In the rows, 128 means zero.
The rows of X fall into several groups, which share some directions, and each row is roughly a mix of its group's hidden directions.
X, 132 rows:
[[111 140  80 109 114 168 135 139 105 110 117  71]
 [113 189 125 186 136 126 132 141 116  98 149 117]
 [ 98 110 114  74 126 106  93 115  98 170 110 121]
 [131 111 115  67 140 111 107 155 145 162 162  99]
 [118 105 156 183 100 129 116  95 131  97 170 131]
 [168  97 155 137 112 174  99 160 155 147 139 147]
 [141 145 196 114 146 165 112 161 128 108 141 147]
 [ 89 154 143  98 129 116 156 137  96 107 180 100]
 [119 118 132  46 132 122 125 118 126  90 154 128]
 [ 85 131  88 180 137 152 141 133 136 154 162 109]
 [118 127 104 169  77 111 117 128 120 165  88 156]
 [101 157 173 172 123 118 152 101 140 122 171 143]
 [ 96 119 115 148 152 135 146 168 114 113  77  84]
 [116  96 128 144 145  81 151 148 187 126 131 157]
 [155 134 107 203 144 139 150 138 147 122 115  99]
 [136  88 121 142 105 135 100  97  76  86 151 125]
 [138 152 104 192 135 163 128 135 119 151 105  91]
 [138 124 105 115 107 200 118 155 126 122 124  84]
 [167 136 123 119  87 139 121 179 142  90 102 156]
 [158  97 148  65 126 143  97 150 161 123 116 138]
 [151 126 157 117 181  85 122  98 138 114 160 158]
 [108 145 156 163 140 186 125  95 130 111  90 141]
 [108 129 119 187 131  99 184 148 139 116 112 111]
 [ 81 109  98 129 119 129  97  90  98 127 170 152]
 [145 160 117 100 126 157 114  75 160  89 106 112]
 [128 114 146  70 169 132 133 142 116 102 177 111]
 [ 90  93 106 164  91 148 139 131 156 107 111 164]
 [108 160 145  78 156 152 119 134 100  84 157 128]
 [153 123  95 199 159 109 135 145 112 146 137 113]
 [142 181 163 118 105 103 144 113  92 155  94 115]
 [103 113  87 162 132 109 179  86 109 112 121 117]
 [133 104 146 174  75 164 116 146 150 151 108 143]
 [135 131 103  58 140 144 115 108 122  88 148 102]
 [ 92  90 118 183 144 154 154  97 123 134 102 127]
 [ 94 102 115 144 111 110 181 182 117 119 132 108]
 [125 125 191 148 101  93 125  98  87 118 133 113]
 [129 165 134  94 104 145 107 129  79 144 153  83]
 [100 101  60 127 106 110 126 114 149 115 101 156]
 [ 93 126 120 110 166 108 120 140 185 117 174 115]
 [166 121 157 134  88 102 117 165 140 179 112 138]
 [132 103 101 184  98 135 140 179 117 154 119 117]
 [117 131 123 116 107 104 175 125  72  97 108 162]
 [147  88 149  83 145 141 102 163 163 106 104 121]
 [ 93 137 161 173 106 103 166 134 147 143  94 150]
 [139 121 154 112 122  83 113 174 176 162 145 134]
 [163 102 162 169 148 132 122 143 179 148 112 151]
 [148 141 191 123 141 141 106  99 166 136 127 166]
 [117 139 193 144 170  99 137 120 133 150 144 160]
 [162 143 135  80 144 122 144 160 133 151  77  99]
 [141 158 159 130  88  99 124 121 102 160  77 109]
 [127 139 100 115  69 147  87 129 115 166 126  95]
 [147 170 104 153  96 133 120 171 145 107 170 147]
 [151 173 124 153 141 151  94  72 139 140 100 124]
 [164 107 159 181 134 116 119 138 157 154 133 170]
 [ 94 137 115 160 153 145 146 131 173 119 175 162]
 [172 112 113  73 126 137 111 134 115 138  88  89]
 [185 119 122 139 144 159 154 162 155  87 119 114]
 [141 124 169 109 151 129 100 171 177 122 131 164]
 [124 127 104 199 113 104 166 125 101 106 121 140]
 [ 88  96  88 153 143 108 160 109 161  99 125 148]
 [125 102 115 127 112 197 112 152 173 134 115 147]
 [134 115 135 180 116 119 129 176 178 125  94 135]
 [154 129 193 120 150 144 106 114 163 136 142 165]
 [103 118 140 145 158  82 141 156  83 161 156 140]
 [148  58 109 124 126  75 144 129 131 131 147 133]
 [188 151 120 126 109 141 140 153 135 130  72 105]
 [101 184 124 121 110 171 130 103 111 173 120 129]
 [122 140  58 122 127 172 117 103 129 125 159 148]
 [ 88 124 124 117 180 125 143 127 162  80 158 140]
 [144 119 140  90 122 124 112 135 172 172  89  88]
 [123 142 166  90 154 136 102  74 134 158 158 128]
 [184 138 193 136 158 132 124 145 125 146 121 135]
 [138 165 135 191 115 119 142 120 110  80 123 153]
 [ 92 133  94 140 139 124 144  97 129 132 168  68]
 [121 142 176  69 119 150  99  98 142 131 126 156]
 [173 123 148 162 177 159 106 107 154 145 116 114]
 [143 142 159 107 145 118  79  89 121 159 136 172]
 [173 123  69 104 122 162 115 148 136 129  94 116]
 [107 135 120 207 128 145 153  96 118 115 127 143]
 [128 135 107  65 183 134 149 159 137 141 121 126]
 [169  99 128 142  96 128 109 122  74  88 110 113]
 [ 75 122  70 117  91 123 144 111 109 105 129 129]
 [ 99 124 124 148 146 150 125  75 139 172 175 130]
 [137 158 180 117 162 171 128 128  96 103 151 114]
 [109 112 143 115 112 121 104  69  81 123 168 121]
 [ 88 150  97 196 138 136 153 139 115 127 136 107]
 [157 155 188 125 168 156 135 128  94 117 140 116]
 [ 78  95 147 172 134 105 118 148 163 125 148 153]
 [103 144 134 156 117 189 137  88 121 146  94 148]
 [178 138  98 166  89 150 125 143 121 107  90 126]
 [106  91 104 168 106 145 142 121 153 105  93 172]
 [141  71 109 119  96 137  77 104 105 117 128 107]
 [162  98 135  86 128  66 129 156 119 107 115 120]
 [160 185 144 142  94 130 146 118 147 159  92 111]
 [125 136 138  94 169 126 156 119  72  96 162 139]
 [133 145 155 143 131 193  95 124 132 142 153  86]
 [142 137 128 148 195 148 130  85 131 123 144  88]
 [122 127  87 184 107 131 120 148  99  99 119 170]
 [136 137 156 135 182 187 107 116 139  95 134 130]
 [128 122 121  53 107 168 108 124 130 101 137 114]
 [ 65 146 115 123 121 113 173 140 100 119 112  94]
 [ 75 121 100 102 142 103 152 131 139  79 144 156]
 [132 176 114 102  91 145 133 171 106 129  83 124]
 [194 121 156 137 116 137 141 147 140 103  94  91]
 [103 139 115 128 152 162 144 161  88 135 142  70]
 [169 131 153 106 138 157 112  98 181  91 131 135]
 [114 146 147 116 176 113 100 124 145 132 187  96]
 [112 164 171 128 143 106 106  84 122 161 116 167]
 [109 166 157 134 143 123 157 136 192 164 131 129]
 [147 109 120 171 122 178 125 100 119 116  78 153]
 [110  99 153  89 154 115 160 166 121 103 170 118]
 [125 189 163 134 120 154 123  81 105 129 112 149]
 [126 124 163 188 127  93 158 135 158 139 113 158]
 [119  95 116 149 154  86 135 100 131 147 189 118]
 [144 120 157 172 152  78 127 122 136 154 138 174]
 [123  92 131 139 169 127 114 176 160  87 127  98]
 [174 138 143  96 116 110 101 174 150  87 140 142]
 [170 140  87 161 104 174 128 133 168 116 120 126]
 [123 148 157 153  95 167 141 118 176 122  83 128]
 [147 185 159 107 156 134 183 128 145 135 133 119]
 [128 113 186 112 177 138 102 101 143 100 110 120]
 [160  89 165  87 157 130 136 143 149 115 125  84]
 [139 105 136  73 143 145  92 164 172 131 144 114]
 [109 145 154  90 125 162  83 165 153 109 155 139]
 [111 138  75 110  98 132  91 113 130 157 143  82]
 [ 99 165  89 170 122 126 143 132 118 156 177 113]
 [145 120 165 107 129 141 123 135 124  89  56 135]
 [154 109 113 142 127  72 127 141 139 110 190 136]
 [ 91 166 155  86 158 107 152 110 119 162 149 132]
 [142 130 193 122 142 135 112 175 164 131 146 147]
 [ 64 133 127 120 151 122 124 105 148 153 177 152]
 [149 104  94 101 110  73 141 178 121 131 135 111]]

In each list below, two rows fit none of the groups, and each other row fits one group, some only roughly. Which are they? Name them in the order they come.
  * j623: [150  95 144  94 124 149  99 100 169 150 161 159]
  * j40: [185 118 109 136 147 180 103 132 148 112 144 100]
  * j457: [ 98 102  77 155 146  95 149 102 159 131 147 108]
  * j859: [128 120 148 141 106 103 105 122 162 169 178 169]
  * j338: [131 166 134 125 113 158  97  62 107 137 113 105]
  * j274: [136 113 111 121 134  74 113 139 184 173 134 115]
  * j48: [124 133 143 105 112 169 125  66 117 163 110 158]
  * j176: [152  66 163 102 149  97 115 104 141 107 122 135]
  * j205: [167 144 134 118  96  99 117 134 102 187 127  94]
  * j625: [170 120 106  84  77 115 125 167 135 132 124 152]
  * j162: [158 111  92 151 109  85  94 111 119 153 123 171]

j859; j338
  * j230: [123 143 119  70 114 180  83 112 115 140 124 118]
  * j565: [120  89 101 112 117  75 111 135  94 149 145 168]
  * j235: [128  93  90 142 128 155 110 118  98  79 168 147]
  * j281: [105 107 120 146  66 133 109 158 173 153 130 131]
  * j824: [153  78 137 118  98  97 145  87 118 130 106 167]
  * j863: [110 127 177 188  93 139 142 127 132  94 133 140]
  * j429: [150 117 134 184 114 105 143  96 125  94 142 174]
  * j994: [138  50 133 147 133 127 137  92 149 125 131 157]
  * j602: [134 127 149  55 159 129 136 102 116 138 149  97]
  * j462: [ 81 140 106 107  75 157 104 132 118 122 159 102]
  * j742: [141  95 162 150 141 105 165 147 178  99 145 141]
  * j480: [116 181 144  86 144 126 105 111 119 166 163 106]
  * j357: [142 128 162 143 166  81 121  96 125  98 174 130]
  * j807: [116 157 159  91 141 122 113 181 129  87 152 106]

j863; j807
  * j227: [143 133 171 115 196  99 138 140 151 117 147 141]
  * j47: [ 89 102 123 162  99 121 183 129 121  99 122 158]
  * j857: [145 132 139 120 118 167  85 127 178 129 172 156]
  * j423: [146 107 133  69 180 137 143 154 152 129 126 102]
  * j990: [ 88 119  70 142 141 136 123 156 165 142 129 164]
  * j894: [112 104  82 125 157  78 134 126 181 130 135 118]
  * j723: [150 142 167 128  83 170  90 152 112 156 126 116]
  * j881: [144 133  81 184 140 168 136 117 149 136 136  95]
  * j753: [ 76 131 104  98 151 141 112 128 153  76 150 144]
  * j300: [141 111 133  71 121 167 131 172 148  89 131 133]
  * j737: [138 155 153  80  95  88 134 171 103 144 133 133]
  * j516: [ 91 138 164 125 166  95 156 167 158 149 123 144]

j881; j300
  * j432: [128 113 131 135 132  68 162 111  83 120  87 120]
  * j130: [117 198 153 138 151 135 118 122 150 146 158  95]
  * j55: [167 127  61 122 127 151 102 116 131 108 126  90]
  * j461: [ 99 159 126  69 141 109 130 120 112 179 106 121]
  * j704: [148 160 158  91 108  96 134 151  86 158 148 106]
  * j57: [ 86 164 135 163  93 143 123  97 102 147  97 150]
  * j569: [133 182 165 154 140 113 128  87  92 103 114 132]
  * j128: [112 153 125 185 100 140 135 123 185 134 151 145]
  * j152: [ 96 153 108 134 112 147 158 106  88 165  83 117]
  * j646: [ 98 143 148 150 110  77 149  97 141 135  96 168]
  * j381: [150 164 149 136 105 112 143  74  93 121 125 169]
  * j81: [160 133  99 109 129  91 102 131 143 180 136  84]

j130; j57
  * j612: [141 188 155 115 130 121 104  94 129 130 179 143]
  * j489: [131 151  91 172 110 167 135 102 143 109 168 153]
  * j977: [ 88 136 108 142 164 133 148 133 122 105 179 174]
  * j50: [111 132 141 152 173 127 172 114 152  70 120 130]
  * j778: [115 126 106 131 172  70 174 103 138 125 142 114]
  * j406: [ 94 126  79 137 112 179  97  99 136 121 135 100]
  * j898: [142 107 154  80 116 118 103  88  96 142 125  84]
  * j95: [179 151 145  99 108 117 112 139  77 151  99 138]
  * j908: [158 106 132 116 157  92 109 171 126 119 184 116]
  * j286: [119 215 137 120 119 129 126 130  95 133 125 116]
  * j812: [120 141 121 153 116 106 126 172 158 159  67 138]

j50; j908
  * j204: [150 126 174 109 118 124 130  86  78 106 149  97]
  * j490: [108 114 152 138 120  84 116 166 106 151  72 140]
  * j539: [139 155 146 128 130 155 106 177 148  76  93 121]
  * j971: [ 78 150  93 161 110 137 163 131  93 138 155 144]
  * j839: [176 100 143  94 150 140 115 130 162  92 166 137]
  * j79: [110 102 109 170 125 116 154  73 108 163 148 137]
  * j622: [147 114 120  60 102 153 116 137 137 166 103 145]
  * j276: [ 90 135 119  72 104 103 158 138  91 158 137 124]
  * j165: [117 130 147 158 151 198 132 104 115  98 145 110]
  * j399: [149 134  97  97  98  72 115 127 114 171 109 113]
  * j580: [ 98 146  94 151 103 136 166 113  84 160  96 123]
  * j542: [ 92 143 126 159 134 136 162  99  85 141  79 112]
  * j965: [156 103 125  95 102 136  94  87  84 120 130  93]
  * j913: [121 147 102 103  84 149 150 129  98 171  85 134]
  * j299: [ 96 156 129 153 129 126 158  77  84 159 109 124]

j971; j276
  * j60: [159 112 152 183 178 147 138 105 154 139 119 119]
  * j341: [158 104 144 179 116 118 163 116 116 144  82 155]
  * j930: [164 147 124 132  88 139 119  82  72 110 128 112]
  * j834: [112 153  82  84 121 116 104  86  93 121 115 112]
  * j570: [155 159 144 162 128 139 101  81  95 164 147 146]
  * j736: [102 152 126 166 107 136 123  93 178 163 158 138]
  * j982: [135  77  93 146 121 135  93 168 162 125  97 129]
  * j145: [127 151 116  82 137 149 124 115  75  82 109 150]
  * j562: [158 147 178 143 132 103 162 161 102 106  95 123]
  * j183: [ 96  73 157 151 139 101 159 168 143 135 120 138]
  * j865: [135 146 186 118 138 143 113  82 117 106  83 140]

j570; j183
  * j402: [137 146 117 142  73 119 102  96  74 138 101 127]
  * j273: [177 120 137 118 112  71 128 153 123  82 133 145]
  * j140: [139 144 145 197 104 137 145 135 178 117 135 137]
  * j484: [133 106 106 103 169  70 143 126 103 105 163 124]
  * j296: [138 132 106 185 130  81 140 152 121  93 163 130]
  * j889: [147 143 105  75  93 127 146 104  85 104 104 141]
  * j456: [140 103  86  81 119 144  96 105  80 132 129 110]
  * j797: [158 109 162 115 130 105 101  96 155 120 177 161]
  * j78: [152 131  90 154  85  83 162 148 104 119 137 147]
  * j479: [106 153 138 190 151 169 122 133 145  89 116 126]
  * j163: [ 94 143 148  66 139  99 146  93 133  98 131 139]
  * j248: [ 98 119 144 141 133  59 171 125 137 114 125 158]
  * j339: [161 130 131 133  98 133  74 149 158 177 106 130]
  * j626: [ 95 126 143 160  98  73 163 152 105 113 124 149]

j889; j626
  * j29: [178  90 126 116 162 113 111 146 130 114 181 140]
  * j664: [109  98 122  88 104  70 139 139 113 126 143 169]
  * j477: [122 119 159  91 160 114 157 144 138 115  66 107]
  * j46: [135 123 188 119 148 104 146 114 173 105 138 164]
  * j862: [110 111 116  64 120 108 152 124 137  74 143 116]
  * j351: [155 163 102 139 145 179  92 105 115 144 122  91]
  * j639: [ 93  96 134  59 161 152 115 137 116 131 121 133]
  * j735: [ 95 104 186 113 132 106 113 108 163 144 151 100]
  * j645: [110 123 117 114 103 172  73 142 174 144 141 118]
  * j361: [105 108 155 173 148 127 145 137 163  97 175 147]
  * j385: [ 97 162 142  97 166 108 158  88 125  93 130 106]

j477; j639
  * j434: [169  93 153 141  79 126 105 107 125 120 105  88]
  * j690: [134  97 133 160 124  88 161  90  89 108  96 136]
  * j257: [112 132 134  98 189 160 162 122 141  91 113 113]
  * j711: [117 118 114 105 151  53 148 144 160 125 137 148]
  * j724: [114 167 150  77 110 144 106 160  94 148 105 115]
  * j720: [149 130  87 121  96  90 127 100  99 173 109 103]
  * j518: [136  96 163 125 128 167 125  74 143 125 106 170]
  * j589: [142 124  85 144  76 117 120 114 118 178 115  96]
  * j151: [116 189 140  92 133 145 117 171 124 137 105  98]
  * j44: [126 152  86 183 113 140 149 126 133 121  94  86]
  * j250: [153 120 124 137 116  53 142 104  96 116 150 144]

j257; j724
  * j972: [169 118 179 161 183 130 137 128 148 123 117 140]
  * j369: [146 173 111 166  78 129 150 139 116 105 115 163]
  * j211: [112 120 159 115 106 100 158 105 180  90 115 157]
  * j895: [129  96 177 114 152  92 138 151 135 134 166 168]
  * j845: [120 105 129 185 134 112 177 177 139 120 131 119]
  * j934: [ 99 160 148 126 140 145 146  86 165 144 181 130]
  * j488: [106  98 131 145 159 103 126 169 146 107 181 101]
  * j51: [172 112 106  92  98 148 106 101  99 129 110  90]
  * j444: [ 93 129 165  57 130 106 137 121 120 110 146 143]
  * j450: [128 129 117 117 135  78  97 146  81 114 151  81]
  * j407: [163 118  59 151 103 134  96 126 111 147 114 124]
  * j411: [171 162 120 104 112 138 104 115  78 154 114  95]

j488; j450
  * j102: [174 139  76 154 113 153  90 100 131 130 109 115]
  * j291: [ 85 109 112 124  96  87 170 141 123 102 128 165]
  * j463: [156 124 140 176 117 100 131  97 130  93 162 170]
  * j616: [ 73 121 108  99 111 114 150 161  79 136 132 108]
  * j717: [ 91 132 158 163 144 122 144 123 181 126 174 143]
  * j697: [144  87 132 124 166  94 106 149 158 109 175 113]
  * j454: [145 102 139  94 141  54 139 118 100 127 125 112]
  * j872: [158 152 153  76 123 109 136 121 110 154  88  92]
  * j54: [160 119 123 124 164 157 161 167 180 103 128 119]
  * j647: [131 149 123  85 176  95 165 119 147 101 123 159]
  * j453: [164 144 127 132 127 117 129 185 178 168 116 124]
  * j815: [161 164 170 105 110 144 100  96 135 116 136 171]
  * j466: [162 113 114 149  83 160 105  83 105 101 141 115]

j647; j453
  * j559: [ 96 114 141 144 133 120 123 160 191 144 174 118]
  * j867: [121  56  82 140 125 111 147 150 131 143 136 111]
  * j70: [136 102 118 182 176 135 154  90 153 118 114 125]
  * j900: [161 130 188 154 169 114 171 129 113 127 133 134]
  * j344: [ 75 127 137 148 137 127 161  75  87 141 133 128]
  * j13: [164  93 141 117 145 155  59 110 130 142 125 119]
  * j671: [141 152 137  84 121 138  69 159 155 145 154 112]
  * j494: [143 144 160 111 122 182  88 125 162 109 126 163]
  * j139: [127  93 103 147 135 141 151 191 108 123 154  93]
  * j946: [149 122 106 139  69  97 131 129 108 180 106 115]
  * j837: [ 97  89  94 140 155 100 150 155 122 143 148  83]

j344; j13
  * j455: [127 128 135 181 160 127 174 169 136 116 138  92]
  * j950: [138 110 113 193 106 117 173 137 121 156 109 108]
  * j393: [ 85 104 107 132 107  92 171 142 139  99 123 167]
  * j213: [ 97 112 166 139 141 123 167 155 142  85 144 170]
  * j535: [ 70 125 111 116 125  87 148 108 109  84 138 153]
  * j937: [142 101 144  89 114 163 122 144 137 118  61 140]
  * j940: [ 84 164 149 113 152 150 120 125  78 162 137 105]
  * j800: [113  68 110 176 126 129 165 111 124 121  96 139]
  * j855: [144  87 158  60 147 116 107 111 140 144 121 122]
  * j113: [178 142 120 112  78  86 130 141 112 111 136 163]
  * j691: [ 75 142 125 119  84 167 118 141 116 116 167 103]
  * j19: [171 126 163 136 194  94 146 127 137 138 131 124]
  * j826: [165 112  62 150 106 156 103 144 124 125 124 103]

j950; j535
